In the data rows, zero lies at 4.5, halfway between 4 and 5.
Some points, one per row:
[6 0 7 7 5 2 6 4 5 5 2 6 3 5 4 4 6 6 2 6 6 7 7 4 4 7 1 0 3 1 5 3 7 2 2 9 7
 3 5 2 5 6 7 3 7 7 6 2]
[5 2 4 6 5 5 4 5 4 3 4 5 4 4 5 4 4 5 3 4 5 7 7 4 5 6 2 2 4 2 7 3 6 6 3 5 6
 5 5 3 5 6 4 3 6 4 4 2]
[4 6 5 3 2 3 4 2 4 6 5 3 9 6 2 5 4 3 7 8 4 2 1 5 4 4 9 8 7 7 1 6 1 3 5 4 4
 3 2 6 4 2 5 7 1 5 4 7]
[1 9 1 1 3 7 2 4 3 4 6 2 7 3 6 6 3 2 9 1 4 1 1 5 5 2 8 9 6 9 4 5 2 8 8 0 0
 7 5 7 5 2 2 6 3 3 1 9]
[3 5 3 4 7 6 3 7 4 3 5 4 1 2 7 5 3 5 3 1 5 6 7 4 6 4 2 3 3 4 8 3 7 8 4 3 3
 7 7 3 5 6 3 2 7 2 3 2]
[4 3 3 6 6 6 6 6 5 3 5 5 2 3 6 4 4 6 4 2 4 6 7 4 6 3 1 2 3 3 7 3 6 6 4 4 5
 6 5 4 5 7 4 3 6 4 5 3]
[5 3 5 6 7 5 6 6 4 3 4 6 2 4 5 4 5 6 3 3 5 7 8 4 5 4 0 1 3 3 7 3 7 5 3 6 6
 5 5 3 5 6 4 2 7 4 6 2]
[5 7 5 3 2 4 3 3 3 7 5 3 7 5 4 5 5 4 7 5 3 2 1 6 3 4 8 9 5 8 1 6 2 3 7 3 4
 3 2 7 4 1 6 7 1 4 5 8]
[5 3 5 5 6 5 5 6 5 4 4 5 1 4 5 5 3 5 3 4 5 7 7 4 5 6 1 1 3 2 6 4 6 5 3 7 5
 5 6 3 5 7 4 2 7 5 5 2]
[4 5 4 4 3 5 4 4 4 4 5 4 6 5 4 5 5 5 6 5 4 3 3 5 4 4 5 7 5 6 4 5 3 5 6 3 4
 5 4 6 5 4 5 6 3 5 5 6]
[4 6 4 3 5 5 5 5 5 4 5 4 4 4 6 5 5 3 5 4 5 3 3 4 4 4 7 7 5 7 5 5 4 5 5 3 3
 5 5 5 4 4 3 5 4 4 3 6]
[5 6 8 3 1 2 4 2 4 7 3 5 8 6 2 4 6 3 6 8 4 3 1 6 2 6 9 7 6 6 1 6 2 1 5 6 5
 2 2 5 4 3 5 8 1 5 4 7]
[3 7 3 3 2 5 4 3 4 5 6 3 8 5 4 5 5 3 7 5 4 1 0 5 4 3 9 9 6 8 3 5 2 4 7 1 3
 4 3 7 4 3 4 6 2 4 3 9]
[5 5 5 5 4 3 5 4 5 6 4 4 5 4 4 4 5 5 6 5 4 4 3 5 4 5 6 5 4 5 3 4 5 3 5 5 5
 4 4 5 5 3 5 6 3 3 4 5]
[4 4 6 5 5 4 5 4 5 6 4 4 4 5 4 5 4 5 4 6 5 6 4 5 4 6 5 3 4 3 4 4 5 3 4 6 5
 4 4 4 4 5 5 4 5 4 5 3]
[6 4 8 4 2 1 5 1 4 8 3 5 8 6 2 4 6 4 5 9 4 3 2 6 2 7 7 6 5 5 0 6 2 0 4 7 6
 1 1 5 4 2 7 7 2 6 6 6]
[6 1 6 7 6 2 6 5 5 4 4 7 2 5 4 3 5 7 1 6 5 7 9 4 4 6 0 0 4 1 5 4 7 2 2 9 8
 3 5 2 5 6 7 2 6 5 7 1]
[6 3 6 6 5 2 6 4 5 5 3 5 3 4 4 4 5 6 3 5 5 6 6 5 4 6 3 2 3 3 5 4 6 3 3 7 6
 3 4 3 5 4 5 4 5 4 5 3]
[3 7 2 3 4 6 4 5 5 4 5 4 5 4 6 5 4 4 5 4 5 3 2 4 5 2 6 8 5 7 4 5 3 5 6 2 2
 5 5 6 4 4 4 6 3 4 4 6]
[3 8 1 2 4 7 2 6 4 3 6 2 6 4 6 6 3 3 7 2 4 2 2 4 5 2 8 9 7 8 4 5 2 8 7 0 1
 7 5 6 4 2 2 6 2 3 3 7]
[4 6 4 3 3 6 4 4 4 6 5 3 7 4 5 5 5 4 7 5 4 2 1 5 4 4 8 9 5 7 3 5 2 4 7 3 3
 5 4 7 4 3 5 7 2 5 4 8]
[6 2 7 6 3 3 5 3 5 6 2 6 5 5 2 4 6 6 4 6 4 5 5 6 3 7 4 3 4 3 4 5 4 2 3 7 7
 3 4 4 5 5 7 6 4 7 6 4]
[6 2 5 6 7 3 6 5 6 4 3 7 2 4 5 4 5 5 1 5 5 7 8 4 5 5 1 0 3 1 5 4 7 4 2 7 6
 4 6 2 5 7 5 1 7 6 6 1]
[4 7 4 3 4 5 4 5 3 5 6 2 5 3 5 5 3 4 6 3 4 4 3 5 5 4 6 6 5 6 4 4 3 6 6 3 3
 6 3 5 5 3 4 6 4 3 3 6]
[3 7 0 3 4 7 2 6 3 1 7 2 5 3 7 5 2 3 7 1 5 3 4 3 6 2 5 8 5 7 7 4 4 9 6 0 2
 7 6 6 5 4 1 4 4 2 2 5]
[5 5 6 4 3 3 4 3 5 6 3 5 7 6 3 4 5 4 5 7 5 3 2 5 3 6 7 6 5 6 2 5 3 2 5 5 5
 3 3 5 4 3 4 6 2 4 4 6]
[4 3 4 6 7 5 4 6 5 3 4 6 2 4 6 4 4 6 3 3 5 7 8 4 6 4 0 1 3 2 6 3 6 5 4 5 5
 5 6 3 5 6 4 1 6 5 5 2]
[4 5 1 4 7 7 3 7 4 2 7 3 2 3 7 5 2 4 4 2 5 6 6 4 6 2 3 4 4 5 7 3 5 8 5 2 3
 7 6 4 4 5 3 2 6 3 3 3]
[4 7 5 3 2 3 5 3 4 6 5 3 6 5 3 5 5 4 6 6 4 2 2 5 4 4 8 8 6 7 2 5 3 3 6 4 4
 4 3 5 4 2 5 8 2 3 4 7]
[5 4 5 5 6 5 5 5 5 4 4 5 3 4 5 4 5 5 3 4 5 5 6 4 5 5 3 3 4 4 6 4 6 5 4 5 5
 4 6 3 4 5 5 4 5 4 5 3]
[3 7 2 3 4 6 3 5 4 3 5 2 6 4 5 4 3 3 7 3 5 3 3 4 6 3 7 9 5 8 4 4 3 7 6 1 2
 7 5 6 4 3 2 6 3 2 2 7]
[4 6 5 3 2 4 3 3 4 6 5 4 9 6 4 4 5 4 7 6 4 2 1 6 3 4 8 9 6 7 1 5 2 3 7 3 4
 3 3 6 4 2 5 7 1 5 4 7]
[3 8 2 2 4 7 3 5 4 3 7 2 6 4 6 6 2 3 7 3 4 2 3 5 5 2 6 9 6 8 4 5 3 8 7 1 1
 7 6 6 4 3 3 6 4 4 3 7]
[4 6 3 3 5 5 3 5 4 3 6 3 5 4 6 5 3 4 5 3 5 4 5 4 6 3 5 6 5 6 5 4 4 7 5 2 3
 6 5 5 4 4 4 4 4 3 3 5]
[4 7 3 4 5 6 3 6 4 4 6 4 3 3 6 5 4 5 6 2 3 4 5 5 5 2 4 6 4 6 6 5 5 6 6 2 4
 6 5 5 4 3 4 4 3 3 4 6]
[5 5 4 4 2 4 3 3 3 4 5 3 7 5 4 4 4 3 6 5 5 3 3 5 4 5 7 7 5 5 4 4 3 4 5 3 4
 4 3 6 4 3 4 6 3 4 3 6]
[5 3 6 5 5 4 5 5 5 5 4 5 3 5 4 4 5 4 3 5 5 6 6 5 4 5 3 1 5 3 5 5 5 4 3 6 6
 4 4 3 5 6 5 3 5 5 6 3]
[3 5 2 4 7 8 5 7 5 2 6 4 1 3 7 5 4 6 4 0 4 6 7 3 7 2 1 4 3 4 8 3 6 8 5 2 4
 7 6 5 5 7 3 2 6 3 4 3]
[7 2 9 6 4 1 6 3 5 6 2 7 4 6 2 3 7 5 2 8 5 6 5 5 3 7 4 1 4 2 3 5 5 0 2 9 7
 1 3 3 4 5 6 5 4 6 6 3]
[5 4 8 5 1 1 4 2 4 8 2 5 7 6 2 4 6 4 5 8 5 4 1 6 2 7 8 5 5 5 1 5 3 0 4 7 5
 1 2 5 5 2 6 8 2 6 5 6]
[7 3 9 5 2 1 6 1 5 8 2 5 7 6 2 3 7 3 4 9 5 3 2 5 2 8 8 5 5 4 1 5 3 0 3 8 6
 1 2 4 4 3 7 7 2 7 5 6]
[4 5 4 4 5 4 4 5 5 3 5 4 5 4 4 5 3 4 5 5 4 5 5 4 6 4 5 4 5 4 6 5 4 6 4 4 4
 5 5 4 5 5 4 3 5 4 5 4]
[7 1 8 7 6 2 6 4 5 5 3 6 2 5 3 4 6 6 1 7 5 8 8 5 4 7 1 0 3 0 4 4 7 2 1 9 7
 3 5 2 5 6 7 3 7 7 7 1]
[6 1 8 7 4 2 7 3 6 6 3 6 5 6 3 4 7 6 2 8 5 6 6 5 3 6 3 1 3 2 3 4 6 0 2 9 7
 1 4 3 4 5 8 5 5 7 6 3]
[8 0 8 8 6 1 8 4 7 5 2 7 3 6 3 3 6 7 0 8 6 8 8 4 4 7 2 0 3 0 5 4 7 1 1 9 9
 2 5 2 5 6 7 2 7 6 7 0]
[7 4 6 5 4 3 6 3 5 5 4 5 5 6 4 4 5 4 4 8 4 4 4 5 4 6 5 4 5 4 2 5 4 2 4 7 6
 3 3 5 4 4 6 5 5 6 6 4]
[3 8 3 2 6 8 3 7 4 3 6 3 4 3 6 6 3 4 7 2 4 3 3 4 6 3 6 8 4 7 6 5 4 8 6 1 2
 8 6 6 4 5 2 3 4 2 2 7]
[6 2 6 7 7 3 5 6 4 3 4 6 1 4 4 3 5 5 2 5 5 7 9 4 4 6 1 0 3 2 6 4 7 5 2 7 6
 4 6 2 5 6 5 2 7 5 6 2]
[5 1 7 6 6 3 6 6 6 5 3 6 2 4 3 4 5 8 2 6 5 8 8 5 4 6 1 0 3 1 5 5 7 4 2 8 7
 4 5 3 6 6 6 2 6 6 6 1]
[3 6 1 3 7 8 3 8 5 2 6 3 2 2 7 6 2 4 4 0 5 6 6 3 6 3 3 5 3 5 8 3 6 9 5 1 2
 8 8 4 5 6 3 3 7 2 3 4]
[6 1 4 7 6 4 5 5 5 4 4 7 3 5 5 3 6 6 1 4 6 6 8 4 5 5 1 0 4 2 7 4 6 5 2 6 6
 3 5 3 4 7 6 3 6 7 6 2]
[3 7 3 3 2 6 3 4 4 5 6 3 8 5 5 5 4 4 8 4 3 2 2 5 4 3 7 9 6 7 3 5 2 5 7 1 3
 5 4 7 4 3 4 7 2 4 4 8]
Here are 40 more points, each followed by its number:
[5 4 6 4 3 2 4 2 5 6 4 4 8 6 2 4 5 4 5 8 5 4 3 5 4 6 7 4 6 4 2 6 3 2 4 7 6
 2 2 5 5 4 6 5 3 6 5 5] 0
[4 6 3 3 5 7 3 6 4 3 6 3 4 3 6 5 3 4 5 3 4 3 5 4 5 3 4 6 5 5 5 5 5 8 5 3 3
 7 6 5 5 4 4 4 5 4 4 5] 1
[5 6 6 4 3 4 5 3 4 6 4 4 6 5 4 4 6 3 5 6 4 2 2 5 3 5 8 7 5 6 3 5 3 3 5 4 4
 3 3 5 4 3 5 6 3 5 4 6] 2
[4 3 3 6 7 6 4 6 5 3 5 6 2 4 6 3 4 5 2 2 6 6 8 3 6 3 1 1 4 3 8 4 6 7 3 4 5
 5 6 3 4 7 4 2 7 5 5 2] 3
[5 5 2 4 7 7 5 7 5 1 6 5 1 3 7 5 3 5 3 2 4 6 8 3 7 3 1 3 4 4 7 4 7 8 4 4 4
 8 7 4 5 6 3 1 8 4 5 2] 4
[2 7 3 3 4 6 4 5 4 3 6 3 5 4 5 6 4 3 7 2 3 3 3 4 5 3 6 7 5 7 5 4 4 7 6 1 3
 6 5 6 5 4 3 5 4 3 3 7] 5
[5 4 6 5 2 2 5 2 5 7 3 5 7 6 3 4 6 4 5 8 5 3 2 5 3 7 7 6 5 4 2 6 3 1 4 6 6
 2 2 5 5 4 5 6 2 6 4 6] 6
[4 8 2 2 2 7 3 4 4 4 6 2 8 4 6 6 4 2 8 4 4 0 1 5 4 3 9 9 6 8 4 6 1 6 7 1 2
 6 4 7 4 2 3 8 2 4 3 8] 7
[5 5 5 5 4 4 4 4 4 5 4 4 5 4 4 4 5 4 5 5 4 4 4 5 4 5 6 5 5 5 4 5 4 4 5 4 5
 4 4 5 4 4 5 5 3 5 5 5] 8
[0 9 0 2 4 7 3 4 4 3 7 2 6 4 6 6 3 3 7 0 4 1 2 4 6 1 7 9 6 9 6 5 3 9 8 0 0
 8 5 6 5 3 2 6 3 1 2 8] 9
[7 1 9 8 6 1 6 4 5 5 2 7 3 5 3 2 7 6 1 8 5 7 9 4 4 8 1 0 3 1 4 4 7 1 1 9 8
 2 5 1 5 6 7 3 7 7 7 1] 10
[3 5 1 5 9 8 5 8 5 2 6 4 0 2 7 6 3 5 3 0 4 7 9 4 7 3 0 1 3 3 9 4 7 9 4 3 3
 8 7 3 5 7 3 1 8 3 5 2] 11
[5 3 6 6 4 4 5 4 5 5 3 6 4 5 3 4 5 5 3 4 5 5 6 4 4 6 4 3 4 4 6 4 6 3 4 6 5
 3 5 4 4 5 5 6 4 5 6 4] 12
[6 5 9 4 2 2 5 2 4 8 3 4 8 6 2 4 6 4 6 9 3 3 1 6 2 8 8 6 4 5 0 6 3 0 4 7 6
 1 1 6 4 3 6 6 2 6 5 7] 13
[1 7 0 3 5 7 4 5 4 2 6 3 3 3 7 6 3 4 5 0 4 4 5 4 7 1 4 6 5 7 8 4 5 9 7 0 2
 8 6 5 5 4 2 4 6 2 3 5] 14
[2 7 3 3 4 6 4 5 4 3 6 3 5 4 6 6 3 4 6 2 4 4 4 4 6 2 5 7 5 7 5 4 4 7 6 1 2
 7 5 5 5 4 2 4 4 2 3 6] 15
[3 5 3 4 8 7 4 8 5 1 5 4 1 2 6 5 3 5 3 1 5 6 8 3 7 3 2 3 3 4 8 4 7 9 4 2 3
 8 8 4 5 7 3 2 7 3 3 3] 16
[4 7 4 3 4 6 4 4 4 5 5 4 5 4 5 5 5 2 6 4 4 2 2 4 5 4 8 8 5 7 5 5 3 6 6 2 2
 5 5 5 4 4 3 5 3 4 3 7] 17
[5 5 4 4 3 4 4 3 4 6 4 5 7 5 4 4 6 4 5 5 5 3 3 5 4 4 6 6 6 6 3 5 3 3 5 4 5
 3 3 5 4 4 5 6 3 6 5 6] 18
[7 1 7 6 3 3 5 3 5 6 3 6 4 6 3 4 5 5 3 7 5 6 6 5 3 8 3 1 4 1 4 5 5 2 2 9 7
 2 4 3 5 5 6 5 6 7 6 2] 19
[3 7 3 3 4 7 4 5 4 4 5 3 5 4 6 5 4 5 7 2 4 3 2 4 5 2 6 8 5 7 4 4 3 6 7 1 3
 6 4 7 4 4 3 6 3 4 4 7] 20
[5 2 7 6 4 2 5 4 5 7 2 6 5 5 3 3 6 5 3 7 6 6 4 5 3 6 5 2 4 2 3 4 4 1 2 8 6
 2 3 4 4 5 6 5 4 7 6 3] 21
[4 7 2 3 4 6 3 5 4 4 6 4 5 4 5 5 4 3 6 4 4 3 3 4 5 3 6 8 6 7 4 5 3 5 6 2 3
 5 4 6 4 4 3 5 3 3 4 6] 22
[5 4 6 5 5 3 5 4 5 5 3 5 4 4 4 4 5 5 4 5 5 6 5 5 4 5 4 3 3 4 5 4 5 3 4 6 5
 3 4 4 5 4 5 5 4 4 5 3] 23
[4 5 5 4 3 4 4 4 4 6 4 4 7 5 4 4 5 5 6 6 5 4 3 5 4 4 5 6 5 5 3 5 3 3 5 4 4
 3 4 6 4 4 5 5 2 5 5 6] 24
[6 4 8 4 2 2 5 2 5 8 3 5 8 7 2 4 6 3 5 9 4 3 2 6 2 7 7 6 6 5 1 7 2 0 5 7 6
 2 2 5 4 3 6 7 2 6 6 6] 25
[4 2 8 6 2 2 5 2 5 6 2 6 7 7 2 3 6 6 4 8 5 5 3 5 3 7 5 4 4 3 2 4 5 0 3 7 6
 2 3 4 5 4 6 5 4 6 5 4] 26
[5 4 4 5 6 6 4 6 4 3 4 5 3 3 6 4 4 5 5 3 4 6 7 4 5 5 2 3 3 4 7 3 6 6 4 4 5
 5 5 4 5 6 3 3 6 4 4 4] 27
[3 6 2 3 7 8 4 7 5 2 6 4 2 3 6 5 3 4 4 2 4 5 6 4 6 3 3 4 5 5 8 5 5 8 5 2 3
 7 6 5 4 6 2 2 6 2 4 4] 28
[7 0 6 8 5 3 5 5 4 3 3 6 3 5 4 3 5 6 1 5 6 8 8 4 4 7 1 0 3 0 6 3 7 3 1 8 7
 3 5 2 5 6 6 2 7 5 6 1] 29
[5 3 4 6 7 5 6 6 5 3 4 6 1 3 6 5 4 6 2 3 5 7 8 4 5 5 1 1 2 3 7 3 7 5 3 5 4
 5 7 3 4 6 5 2 7 5 5 2] 30
[3 6 3 4 5 6 4 4 4 4 6 3 6 4 5 5 4 4 6 3 4 3 3 4 5 3 6 7 4 6 6 5 4 6 6 1 3
 5 5 6 4 5 4 4 4 3 3 6] 31
[4 4 4 4 5 5 5 5 5 4 4 4 4 5 5 4 5 5 3 4 5 5 5 4 5 3 4 4 4 5 5 4 5 4 4 4 4
 5 6 5 4 5 5 5 5 5 4 4] 32
[3 5 5 4 1 3 4 2 5 6 4 4 9 6 3 5 5 4 7 7 5 3 1 5 4 5 8 8 5 6 1 5 3 2 5 4 4
 3 3 6 5 3 4 7 2 5 3 7] 33
[6 4 8 5 3 2 6 2 5 8 3 5 7 6 2 3 7 3 4 9 5 3 2 5 2 7 8 5 5 5 2 5 3 0 4 7 6
 1 2 4 4 3 6 7 3 6 5 6] 34
[3 8 1 1 4 8 2 6 4 3 6 2 4 3 7 6 1 3 7 2 4 3 3 4 6 3 6 9 6 7 5 5 3 8 7 1 1
 8 5 6 4 4 1 5 4 2 3 7] 35
[4 6 6 4 1 4 4 2 3 6 5 4 8 6 3 4 6 4 8 6 3 2 1 6 3 5 8 9 6 7 1 5 2 2 6 4 4
 3 2 7 4 2 4 8 2 5 5 8] 36
[6 4 7 5 4 3 5 4 4 5 4 5 5 6 3 3 6 4 4 7 5 4 5 5 4 6 5 3 5 4 3 4 4 3 3 7 5
 3 3 4 4 4 5 6 5 6 5 4] 37
[3 6 2 4 6 7 4 7 5 2 5 5 1 3 6 6 3 5 4 1 5 5 7 4 6 2 2 4 4 5 8 4 6 8 5 3 3
 8 7 3 5 5 2 3 7 2 3 3] 38
[4 5 1 5 7 7 4 8 4 1 6 4 1 2 7 5 3 5 4 0 5 6 8 3 7 3 1 3 3 4 9 3 7 9 4 2 4
 7 7 3 5 7 2 1 7 3 4 3] 39
Which of these numbered points is nearest to each point below, ignoring the 2 directions in which the first points spread most? Its number follows each.
[5 2 4 6 8 5 6 7 5 4 4 6 1 4 6 4 4 6 1 3 6 8 8 3 5 4 0 0 3 1 6 3 7 5 3 7 6
 5 6 3 4 7 5 2 7 5 6 1] > 21
[7 0 7 8 5 2 5 4 4 4 3 6 4 5 4 2 6 6 2 6 5 8 8 4 4 8 1 0 3 0 6 3 7 3 1 8 8
 2 4 3 5 6 6 2 7 5 6 1] > 29
[4 5 5 4 2 4 4 3 4 6 4 4 7 5 4 5 5 4 6 5 5 3 2 5 4 5 6 6 5 5 3 5 4 3 5 5 4
 4 4 5 5 3 5 6 4 5 4 6] > 33
[3 7 3 3 3 5 3 4 4 5 5 3 8 5 5 5 4 4 7 4 4 2 2 5 4 3 7 9 6 7 2 5 2 4 7 1 3
 5 4 7 4 3 4 6 1 4 4 7] > 24
[2 5 2 1 4 6 3 6 5 2 5 4 4 4 6 5 4 5 5 2 5 5 4 4 6 3 4 6 4 5 6 3 5 6 5 1 3
 7 6 5 5 5 2 4 5 3 2 5] > 26
[6 3 5 6 4 3 5 3 4 6 3 6 6 5 4 3 6 5 3 6 5 5 5 5 4 5 4 2 5 3 4 5 4 2 3 6 6
 2 3 4 4 5 6 5 4 7 6 4] > 18
[6 2 7 6 4 2 5 4 5 6 2 7 5 5 3 3 6 6 2 7 5 6 5 5 4 7 4 2 3 2 4 5 5 2 2 8 7
 3 3 3 5 6 6 4 5 6 5 3] > 6
[5 5 8 4 1 0 4 0 4 8 4 5 9 7 2 4 6 2 5 9 4 2 1 6 2 6 9 7 7 6 0 6 3 0 5 7 4
 0 2 5 5 1 7 7 2 6 5 8] > 15
[3 6 2 4 5 8 3 7 4 3 5 4 3 2 6 5 3 5 6 0 4 4 5 4 6 3 3 6 4 6 8 5 5 9 6 2 3
 8 7 5 5 5 3 4 5 4 3 5] > 8
[5 3 3 6 7 6 6 6 5 3 4 6 0 3 6 5 4 6 2 2 5 7 8 4 5 4 1 1 3 3 8 3 7 7 3 5 5
 6 7 3 4 7 4 2 7 5 5 2] > 30
[6 3 9 5 3 3 5 3 5 7 3 5 6 6 2 4 6 5 5 9 4 5 3 6 3 8 6 4 4 3 2 5 4 0 3 8 7
 2 2 5 5 4 6 5 4 6 5 5] > 13
[3 7 2 3 4 5 3 4 4 4 6 4 6 4 6 6 4 2 6 3 4 2 4 4 5 2 7 8 6 8 4 5 4 7 6 1 1
 6 6 5 5 3 4 4 4 3 3 7] > 10
[5 5 5 4 5 4 5 4 5 5 4 5 4 4 4 4 5 3 4 5 5 4 4 4 4 5 6 5 4 5 5 5 5 5 4 4 4
 4 5 4 4 5 4 5 4 4 4 5] > 17
[2 5 1 5 7 7 5 6 5 1 6 4 1 2 7 6 3 5 3 0 5 6 8 3 7 2 1 3 4 5 9 3 7 9 5 2 2
 9 7 3 5 6 2 2 8 2 3 3] > 14
[5 7 2 3 5 7 5 5 4 3 6 4 4 4 6 5 3 3 5 3 4 3 4 4 5 3 4 7 6 6 5 5 4 7 6 3 3
 7 5 6 4 4 3 4 5 4 4 5] > 4
[3 5 2 4 8 6 4 7 4 1 6 4 1 3 6 5 3 4 3 0 5 6 8 3 7 2 1 2 4 4 8 3 6 9 5 3 3
 8 6 3 5 6 3 1 7 2 4 2] > 15
[5 1 7 7 5 3 6 4 5 5 2 6 3 5 4 4 6 6 2 6 5 7 7 4 4 7 2 0 2 1 5 4 7 3 2 8 7
 3 5 3 5 6 6 3 7 6 6 2] > 5
[6 3 5 5 4 3 4 3 4 6 4 5 7 6 4 3 6 4 4 6 5 4 4 5 4 5 5 4 5 4 4 5 3 3 4 5 5
 2 3 4 4 4 6 6 3 7 6 5] > 18
[5 4 6 4 2 3 4 3 5 7 4 4 7 6 3 4 5 4 5 7 4 4 1 5 3 5 8 6 5 5 1 5 3 1 5 6 5
 2 3 6 4 3 7 7 2 6 5 5] > 21
[4 8 3 2 2 6 2 4 3 5 6 2 8 4 5 6 3 2 8 4 4 1 1 5 4 3 8 9 7 8 3 6 2 7 7 1 2
 6 4 6 5 2 4 6 3 4 3 8] > 1
[5 6 5 3 2 4 4 2 4 7 5 3 8 6 3 6 5 3 7 7 4 2 1 6 3 4 9 9 6 7 1 6 2 3 5 5 3
 4 3 6 4 2 6 8 2 6 4 7] > 1
[7 1 9 6 6 2 6 4 6 5 2 7 3 6 2 3 6 6 1 7 6 8 7 4 4 8 2 0 3 1 4 4 7 1 1 9 7
 1 4 2 4 6 6 3 6 6 6 1] > 16
[6 2 6 6 6 4 6 5 5 4 4 5 2 4 4 5 4 6 2 5 5 7 8 4 5 5 1 0 4 2 5 4 6 4 2 8 6
 5 6 3 5 6 6 3 7 6 6 2] > 1
[6 2 8 7 4 1 6 2 5 7 3 6 5 6 2 4 6 6 3 9 5 6 5 5 3 7 4 1 4 2 2 4 5 0 2 9 7
 1 2 4 5 4 7 5 5 6 6 3] > 15
[6 5 7 4 2 2 5 1 4 8 4 4 8 6 2 5 5 4 6 9 4 2 1 6 2 6 8 7 6 6 0 6 2 1 5 7 5
 2 2 6 4 2 7 8 3 7 5 6] > 1
[5 4 6 5 6 5 5 6 5 5 4 5 3 4 4 5 4 5 4 5 4 6 6 4 5 6 3 3 3 3 5 4 6 4 4 6 5
 4 5 4 5 6 5 3 6 4 4 4] > 13
[4 6 3 3 5 6 4 6 4 3 5 3 4 3 6 5 4 3 5 2 5 3 4 4 5 4 6 6 4 6 6 5 4 7 6 2 3
 6 6 5 4 5 3 4 5 3 3 6] > 2
[3 5 2 4 5 8 4 7 5 2 5 5 2 3 6 5 3 4 5 0 5 5 6 4 6 3 4 5 4 6 9 4 6 7 6 2 3
 6 8 5 4 5 2 4 5 3 4 5] > 12
[5 4 5 5 5 3 5 4 5 5 4 5 4 4 5 4 5 5 4 5 5 5 5 5 4 5 4 3 3 4 5 4 5 4 4 5 5
 4 4 4 5 4 5 4 4 3 4 4] > 23
[4 3 5 5 5 5 6 5 5 4 5 5 3 5 5 4 5 6 4 3 4 6 5 4 5 4 3 3 4 4 5 3 5 4 4 5 6
 5 4 5 4 6 5 5 5 5 6 4] > 20
[3 6 4 4 3 6 4 4 5 5 4 5 5 5 4 5 5 4 6 3 5 3 3 5 4 4 7 7 5 6 5 5 4 4 6 3 3
 4 5 5 4 4 4 7 3 4 4 6] > 12
[5 4 4 5 6 5 4 6 5 4 4 5 3 4 5 4 4 5 3 4 5 5 5 4 6 5 3 3 3 3 6 4 6 6 3 4 5
 5 5 4 5 6 3 3 6 4 4 3] > 6
[3 8 3 1 3 6 3 4 4 5 6 2 7 4 5 6 3 3 8 4 4 1 1 5 5 2 8 9 6 9 2 6 2 6 7 1 2
 6 5 7 4 2 4 7 3 4 3 8] > 1
[5 4 7 5 1 2 4 2 4 8 3 5 9 7 2 3 6 5 5 9 4 3 1 6 2 6 7 6 5 5 0 5 2 0 5 7 6
 1 1 6 4 2 8 7 1 7 6 6] > 24
[5 5 4 4 4 5 4 5 4 5 5 5 4 5 5 4 5 4 5 5 5 4 4 4 4 4 5 5 5 5 4 5 4 4 5 4 4
 4 4 5 4 4 4 5 4 4 5 5] > 22
[2 6 1 4 8 8 4 8 4 2 7 4 0 2 7 6 2 5 3 0 4 6 8 4 7 2 0 3 4 5 9 4 6 9 5 2 2
 9 7 4 5 7 3 2 7 3 4 3] > 11
[3 9 2 2 3 6 4 5 4 3 6 3 6 4 6 5 4 3 8 2 4 1 2 5 5 1 7 9 6 9 5 5 3 7 7 0 2
 7 5 6 4 2 2 7 3 2 2 8] > 38
[6 3 7 5 4 2 5 3 5 6 4 6 5 6 4 4 6 5 4 7 4 5 4 5 3 6 5 4 5 3 2 5 4 1 4 7 6
 2 2 4 5 4 6 5 4 6 6 4] > 22
[4 5 3 4 5 6 4 6 5 3 4 5 4 4 5 5 4 5 4 3 5 4 4 4 6 4 4 5 4 4 6 4 5 6 4 3 4
 6 5 4 5 5 3 4 5 4 3 5] > 6
[4 5 2 5 8 7 4 8 4 1 6 5 0 2 7 5 3 5 3 0 5 6 9 3 7 3 0 2 3 4 9 3 8 9 4 2 3
 8 8 3 5 7 2 0 8 3 4 2] > 39
[7 3 7 6 4 2 7 4 5 5 3 6 4 6 3 3 6 6 3 7 5 5 6 5 4 6 4 2 4 3 4 5 5 2 3 7 7
 3 4 3 4 4 6 5 5 5 6 3] > 39
[5 6 7 4 1 2 5 2 5 7 4 4 8 6 2 5 6 4 6 8 4 2 1 6 3 5 9 7 6 7 1 6 2 1 5 5 4
 3 2 5 4 1 6 8 2 5 4 7] > 38
[3 7 1 3 6 8 3 7 4 3 6 3 3 3 7 6 1 3 6 1 4 4 4 4 6 3 4 7 5 6 6 5 4 9 6 2 2
 8 6 5 5 5 1 4 6 2 3 5] > 35
[3 5 3 4 6 5 4 6 4 3 5 5 3 3 6 5 3 3 3 2 5 5 7 3 6 3 3 4 4 5 7 4 7 8 5 3 2
 6 7 3 5 5 4 2 6 3 3 4] > 16
[6 2 6 6 3 3 4 4 4 4 4 5 6 5 4 3 5 5 4 6 5 6 5 4 4 6 4 3 4 3 5 4 5 3 3 6 6
 3 4 4 5 5 5 4 5 5 5 3] > 29
[5 3 5 6 7 5 5 6 5 2 4 5 2 4 5 3 4 5 2 3 6 7 8 3 6 4 2 1 3 2 7 2 7 6 2 4 5
 6 6 3 5 6 4 2 7 4 4 2] > 16
[5 5 7 4 1 3 5 2 4 7 4 4 8 6 3 4 7 5 7 7 4 3 0 6 3 5 8 7 5 6 0 5 2 0 6 5 6
 2 1 7 4 3 6 9 1 6 6 7] > 20
[7 3 8 5 2 1 5 2 5 7 3 5 7 7 2 3 6 4 4 9 5 4 3 6 2 7 7 4 6 4 1 5 3 0 3 8 6
 1 3 4 4 3 7 7 3 7 6 4] > 37
[5 5 6 4 2 3 4 3 4 7 4 5 8 5 3 4 6 4 6 7 4 3 2 6 3 5 7 7 5 6 1 5 3 2 5 5 4
 3 3 5 5 3 6 6 3 6 5 7] > 39
[2 5 1 4 7 8 3 8 4 1 6 4 2 2 7 5 2 6 4 0 5 6 7 3 7 2 1 4 3 4 7 3 6 9 5 1 3
 8 7 4 5 6 2 1 6 3 4 3] > 24
[5 2 6 6 4 3 5 4 5 5 3 6 5 5 3 3 6 6 3 6 5 6 5 5 4 6 3 2 4 2 3 4 5 2 3 7 7
 2 4 4 5 5 6 4 4 7 6 3] > 24
[6 3 6 6 3 3 5 3 4 6 3 6 5 6 3 4 5 5 4 7 5 5 5 5 3 7 4 2 5 2 4 5 5 2 3 8 6
 3 4 4 5 5 5 6 6 7 6 3] > 19
